Each path below is one point turned by a fixed rotation once a step. After each direction that follows a path, write how fast that rotation turns it, in degrees a step (0 if it stays still).
Each turn is a multiple of 5 degrees from 10 to 175, or 0.
Each row of a path follows its step; steps can be skipped.
Rotation 1:
step 0: [ 0.71 -1.01  1.75 -0.61  0.33 -0.36 -0.32 -0.78 -0.74 -0.80 -2.18  0.86
  1.26 -0.78 -1.26  2.53  0.11 -2.25 -2.31  0.18 -0.47 -2.37 -0.42  0.38
  0.13 -0.25  1.94  1.46 -0.60  0.35  1.30 -1.50 -2.91 -0.30 -1.82 -0.02
  1.10 -0.14 -0.27  2.44 -0.88  2.69 -1.71 -1.29  0.84  0.53 -0.79 -1.74
  0.36  0.41 -0.31 -1.31  2.65 -2.09]
step 1: [-0.30  0.92  1.76 -1.67 -2.00  3.80  1.00  1.22  0.79  0.72 -2.08  0.37
 -2.01  0.38  0.53 -0.97 -2.73 -1.27 -0.94 -1.64 -0.46  0.89  1.58  0.55
 -1.34 -0.21 -0.92  2.95  1.41 -0.69  0.02  2.05 -0.55 -2.15 -0.63  1.08
 -2.39  1.07  1.22 -0.30  0.86 -1.26 -0.57 -1.10 -0.44  0.79 -1.00 -0.49
  0.90  0.61 -0.44  1.63  0.71 -0.36]
step 4: [-3.01  0.78 -0.92  1.26  0.61 -1.10 -1.95 -1.45 -1.63 -0.65 -0.70 -1.53
  1.04 -2.63 -1.88  1.06  0.73 -1.99  2.39 -0.03  2.19  1.21 -0.01  0.22
  1.39 -0.40 -0.76 -0.13  0.99  0.79 -0.08 -0.78  0.30 -0.31  0.37  0.98
 -1.46  1.62 -2.75 -1.14  0.34 -0.34  3.13 -1.07  1.58  0.91 -1.20 -0.02
 -1.52  1.29 -1.56  0.69 -1.28  0.17]
step 8: [-1.34  1.01  3.23  0.69  0.25 -0.90 -0.28 -0.23  1.48  0.81 -0.10  2.44
  0.01 -0.59  1.70  0.10  2.25  1.75 -1.75  0.42  1.40  1.83 -2.16  1.44
  1.01  0.92 -0.62  1.32 -0.36 -0.39  2.12 -1.39  1.07  1.00  1.74  0.88
 -0.46 -2.37  1.76 -0.02 -0.78 -1.87  2.15  0.39  0.63 -0.39  1.57 -0.51
 -0.13 -1.45  2.20 -1.37  0.45  1.01]
step 9: [-1.19 -0.02 -0.73  0.81  1.05 -2.84 -0.52  0.64 -0.15 -0.23  0.04 -1.11
  2.13  0.65 -0.83  0.60 -1.89 -0.73 -2.04 -2.63  0.36  1.50  1.02  0.56
  0.13 -0.10 -2.75 -1.04 -1.41  0.88 -0.71 -0.54 -0.59 -0.12 -2.49 -1.01
  1.15 -0.68  0.91 -0.61  0.47  1.14  2.10  1.27  0.03 -2.48  0.16 -1.57
 -0.17  0.45  2.24  3.72  0.27  1.75]
step 12: [ 1.38  0.06  0.67 -0.81 -1.41 -0.59 -1.22  1.37  1.11  0.18  1.75  2.38
 -2.35  1.10 -1.00  0.47 -2.95 -1.02  0.40 -0.19 -0.69 -1.84 -0.36 -0.04
  2.62  1.56  1.56  1.52  3.41  0.59 -0.38  0.44  0.81 -0.78 -0.42 -1.15
  0.49 -2.08 -2.65  1.45 -0.67 -0.56 -1.17 -1.11  0.88  0.18  1.78 -1.53
 -1.18  0.48 -1.32  1.20  0.72 -0.82]
step 16: [-0.35  0.99 -0.95  0.47  0.49  1.94  1.73 -1.60 -1.10 -2.58 -1.11  0.23
 -0.93 -1.22 -0.97  1.71  1.43 -2.02 -0.51 -0.04 -0.53 -1.35 -1.43  0.09
  0.78 -2.54 -0.67  1.36 -0.90 -1.19 -0.90 -3.05  0.02 -0.29 -0.91  0.25
  0.39  0.48 -2.56  2.30  0.90 -0.08 -0.12  0.95 -2.40  2.56 -1.22 -0.97
  0.33 -2.61 -0.15 -0.04 -1.84  0.64]
step 19: [ 1.95 -1.82  0.85  0.17  1.26  0.27 -0.22 -0.19 -0.54  0.53 -0.62 -1.31
  0.63  1.65  2.65 -0.86  0.85  1.58  0.54 -0.29  2.06  2.06 -0.68  3.47
 -1.48  0.53  0.28  0.79  1.88 -0.23  0.66  1.83 -1.54  1.66  2.18  0.87
 -0.04  0.57 -0.17  1.31  1.15 -0.74 -0.17 -0.48 -1.78 -1.42  0.77  1.13
 -2.66 -0.77 -1.62 -0.55 -2.86  0.16]
step 23: [ 0.39 -0.20  1.46 -0.26 -0.02  1.74 -0.75  0.15 -1.55  0.73  1.73  0.27
 -0.47  1.73 -0.07 -0.66 -1.74 -2.71 -0.93  0.84 -0.39 -0.21  0.46 -0.96
  2.79 -1.81 -0.12 -0.80  0.57  0.01 -1.09  1.42  0.34  1.50 -0.32  1.34
 -0.07  0.51  2.56 -0.43  0.04 -1.09 -2.45 -3.56  1.38 -0.90  0.77  0.78
  1.74 -2.71  1.52 -1.42  0.91 -2.22]
step 27: [ 2.17 -1.23 -1.65 -0.97  0.59 -1.81 -0.31  0.83 -1.58 -0.34 -0.90 -0.20
 -0.71  0.21  0.70  1.27 -0.12 -1.48  0.66 -4.13 -0.48 -1.33 -0.62  0.24
 -0.24  0.10  1.30 -2.68 -1.45 -0.91  0.24  0.87  0.22 -1.16  1.66  1.36
 -0.21 -0.10 -1.04  0.21 -0.41  1.76  0.61  0.40  2.30  4.02 -2.96 -0.96
  0.72 -0.48  0.99 -0.38 -0.88  0.19]
Directions:
[ 0.15  0.33  0.04 -0.07  0.83  0.53  0.25 -0.24 -0.07  0.27 -0.10  0.01
  0.51  0.32 -0.52  0.30  0.40 -0.40  0.67 -0.51 -0.10 -0.23 -0.03 -0.09
 -0.15  0.31  0.33 -0.30  0.37 -0.24 -0.35  0.19 -0.48  0.10  0.39  0.10
  0.29 -0.46 -0.27  0.16 -0.51 -0.87  0.25 -0.27 -0.62 -0.22 -0.30  0.39
 -0.47  0.41  0.61  1.01  0.42  0.09]
145
[-0.33  0.06  0.17 -0.19 -0.18  0.44 -0.12  0.38 -0.06  0.08  0.68 -0.67
 -0.45  0.54 -1.02  0.49 -0.66 -0.08 -0.40  0.24  0.48  0.75  0.21 -0.41
 -0.48  0.10  0.18 -0.34  0.65  0.10  0.25 -0.21 -0.02 -0.30  0.04 -0.42
  0.18  0.67 -0.13 -0.03  0.13 -0.06  0.28 -0.03  0.25 -0.52  0.25 -0.68
 -0.04  0.02  0.63 -0.03  0.43 -0.49]
130
[-0.58 -1.01 -0.26 -0.03  0.12  0.20 -0.08 -0.86 -0.11  0.29  0.80 -0.09
  0.02 -0.13 -0.21 -0.40  0.15 -0.14 -0.32 -0.01 -0.41  0.52 -0.11  0.04
 -0.23  0.18  0.77  0.60 -0.47  0.04  0.65  0.44  0.48  0.52 -0.09  0.56
 -0.09 -0.03 -0.62  0.31 -0.53  0.24 -0.34 -0.35  0.20 -0.35 -0.52  0.18
 -0.35  0.32  0.21 -0.33  0.01  0.10]
95
[-0.27  0.43  0.28 -0.31  0.79 -0.61  0.00 -0.50  0.94 -0.28  0.10  0.17
 -0.39  0.67 -0.12 -0.44 -0.06 -0.35  0.28  0.91  0.18 -0.16  0.10 -0.17
 -0.19 -0.71 -0.26 -0.25 -0.45  0.59  0.76  0.21  0.08 -0.48  0.61  0.15
  0.01 -0.12  0.27 -0.35 -0.21  0.01 -0.40 -0.26  0.01  0.27  0.22  0.41
 -0.15 -0.43  0.53 -0.01  0.21  0.14]
120
[ 0.16  0.41  0.07 -0.60  0.28  0.43 -0.66  0.34 -0.14  0.10 -0.01 -0.78
 -0.05 -0.12 -0.11  0.17 -0.38 -0.96  0.19 -0.34 -0.14 -0.57  0.35  0.34
  0.45  0.74 -0.11  0.53 -0.23  0.81 -0.09  0.67  0.39 -0.54 -0.39 -0.26
 -0.20 -0.15 -0.15 -0.28 -0.23  0.61  0.00  0.20  0.37 -0.02  0.31  0.06
  0.05  0.32  0.23  0.04 -0.35  0.73]
125
[ 0.02  0.67 -0.02 -0.52 -0.03  0.21  0.13 -0.23 -0.53  0.11  0.25  0.35
  0.10  0.08 -0.54  0.40 -0.19  0.67 -0.37 -0.58 -0.29 -0.36  0.18  0.02
 -0.02 -0.64  0.66  0.05  0.88  0.55  0.01 -0.07 -0.05 -0.10 -0.50  0.42
 -0.36 -0.44 -0.08 -0.37  0.66  0.26 -0.92 -0.19 -0.01  0.71 -0.27  0.43
 -0.08 -0.25 -0.02 -0.35  0.49  0.06]
65
